In the rows, 128 means zero.
The rows of M fall into 3 groups, which share some directions, and each row is roughly a mix of its group's hidden directions.
M, 98 rows:
[[100  98 144 151  92 120  74 124 123 131]
 [138 102 108 151  91 168 152  97 146 144]
 [123 173 154  95 141 126  94 142  91 121]
 [ 76 142 133 162 119 170 151 130 118 112]
 [125 151 175  98 172 117 116 144 117 104]
 [113 142 149 135 149 123 156 152  68 108]
 [143  95 124 150 110 113 159  98  90  96]
 [117 136 174 133  88 111 140 142  80 127]
 [103 156 109  82 140 124 104 146 163 152]
 [121 118 128 115  87  99 151 148  77 150]
 [142 165 157 109 177 130 153 134 143 101]
 [145 172 134  86 175 123 140 144 118 121]
 [ 73 145  90 155 127 160 143 131 126 134]
 [134 134  98 103 180 135  85 129 147 143]
 [105 151 140 155  76 139 156 100 107 124]
 [106 119 105 147  79 179 142 126 126 123]
 [ 93 137 118 151 113 162 160 149  84 119]
 [139 132  74  99 164 145 103 105 141 129]
 [ 99 134 148 143  98 105 145 163  85 106]
 [148 155 157 133 145 128 186 158 132 112]
 [107 130  94 155 125 192 115 118 123 118]
 [125 189 149 106 118 128 124 120  85 117]
 [ 98 115 137 134 183 142 127 157 123  90]
 [108  89 120 120 102 126 170 120  94  96]
 [128 153 113 134 164 185  95 124 123 112]
 [113 132 144 149  66 123 143 114  92 144]
 [ 98 115 116 136 135 172 134 155  76 134]
 [ 84 136 114 166 154 102 170 133 128 125]
 [161 125 167 120 125  68 124 114 143 134]
 [111 131 188 120 104  89 141 134 107 138]
 [144 122  56 104 123 121 113 111 133 137]
 [114 107 142 178  76 140 146 110 129 129]
 [169 133 110 135 149 142 149  79 149 158]
 [161 101  85 140 102 111 121  98 156 146]
 [135  69 128 130 127 108 103 139 124 174]
 [152 115 186 134 120  89 153 139 112 126]
 [184 103 161 120 119  94 132 135 133 149]
 [118 144 168 135 119  88 150 151  86 109]
 [139 168 141 139 105 141 182 136  96 128]
 [ 83 144 103 153 100 169 143 135 115 147]
 [100 138 140 171 135 157 131 147  79 111]
 [137 155 116 156  95 147 116 175  97 111]
 [142 123 163 139 100  68 136 126 121 154]
 [146 122 103 113 107 162 102  96 175 120]
 [165 107 109 128  95  86 103 106 144 149]
 [145 107 155 142 140 105 175 116 156  93]
 [142 125 163  92 130  85 119 161  96 133]
 [ 74 132 112 118 172 126 134 166 132 121]
 [101 143  80 141  97 172 124 108 120 137]
 [159 125 116 116 160  73 103 119 151 144]
 [125 111 184 131  78 146 138 120 119 146]
 [120 160 150 132 102 126  97 166  82 121]
 [ 84 161 145 161 131 153 127 143  91 114]
 [147 163 100  88 175 140 119 143 116 126]
 [120 148 159 130 154  98 158 150  96  91]
 [124  81 100 154  91 124 121 155 119 157]
 [110 120 109 117 177  91 124 160  97 115]
 [152 141 118  97 105 122  75 106 160 119]
 [155 174  92  93 157 136 139 139 115 119]
 [ 91 140 150 143 111 105 162 131  82 108]
 [ 85 131 125 153 155 172 125 151 106 103]
 [155  79  97 146  95 133 138 101 148 126]
 [142 102  68 113 127 103 141 103 149 140]
 [149  96  97 152  83 124 132 106 124 163]
 [126 121 133  95 174 107  88 118 161 112]
 [116  74 124 131 173 107 124 161 136 126]
 [130  96  79 166 107 162 122 117 141 133]
 [173 119 129  96 107 119 117  96 171 137]
 [146 160 111 105 187 155 126 133 137 112]
 [129  71 139 157 119 130 175 132 116 114]
 [112 118  97 163 102 175 135 132  94 139]
 [124 136 101 102 179 134  86 136 158 131]
 [131 129 159 143  75 131 156 121  84 125]
 [119 163 170 176 136 149 132 121 155 129]
 [101 133 142 147  91 103 135 158  83 148]
 [133 138 128 179  94 165 158 147 112 120]
 [123 104 138 147  87  97 152  89 159 118]
 [129 124 154 180 109 155 173 135 137 115]
 [113 126 152 153  93 111 163 145  80 126]
 [127 126 135 171  68 129 162 126 121 122]
 [130 136 152  90 185 111 104 150 138 121]
 [165  79 151 130 125  80 134 120 119 126]
 [119 113 104 167  74 150 135  98 122 134]
 [108 138 102 106 184 121  97 159 135 128]
 [154 144 108 108 140 114 158 185 107 141]
 [144 167 133  95 168 117  91 116 150 141]
 [117 130 150 127 137  74 119 164  86 130]
 [133 161 123 127 172 181 131 104 133 111]
 [159 119 160  91 124  97 124 151 156 160]
 [131 121 126 119 118  67 150 145  87 146]
 [144 115 133  91 164  70 125 135 140 116]
 [118 115 173 158  87 105 146 157 117 129]
 [137 139 146  90 170  89 100 154 138 127]
 [152 144 163 126  90  97 149  98 155 145]
 [166 103 160 122 156 104 129 159 157 149]
 [108 130 161 116 103  90  78 138 110 124]
 [101 123 107 169 113 177 153 106 138 117]
 [120 111 133 173 121 134 154 126  73 105]]
One row of each group comes first, with its name. Which group is each row after those in?
[158 108 100 137  91 151 119 138 108 174]  X
[111 135  87 118 129 170  89 127 153 157]  T
[142 136 106 113  89  95 161 150  95 152]  J

[113 107  93 153  76 147 133 134  99 144]  T
[113 113 120 162  84 132 163 138  86 133]  T
[135 137  94 141 114 160 166  77 131 133]  J
[141 143 158 122 163 111 109 100 146  78]  X
[107 113 122 129 155 122 122 168  68 127]  T
[140 110  95 103 152 107  95 177 129 138]  J
[103 158 120 127 131 156 118  86 165  94]  X
[168 149 137 134 145 124 171  95  94 113]  T
[141 134 126  99 170 160 101 109 171 130]  T
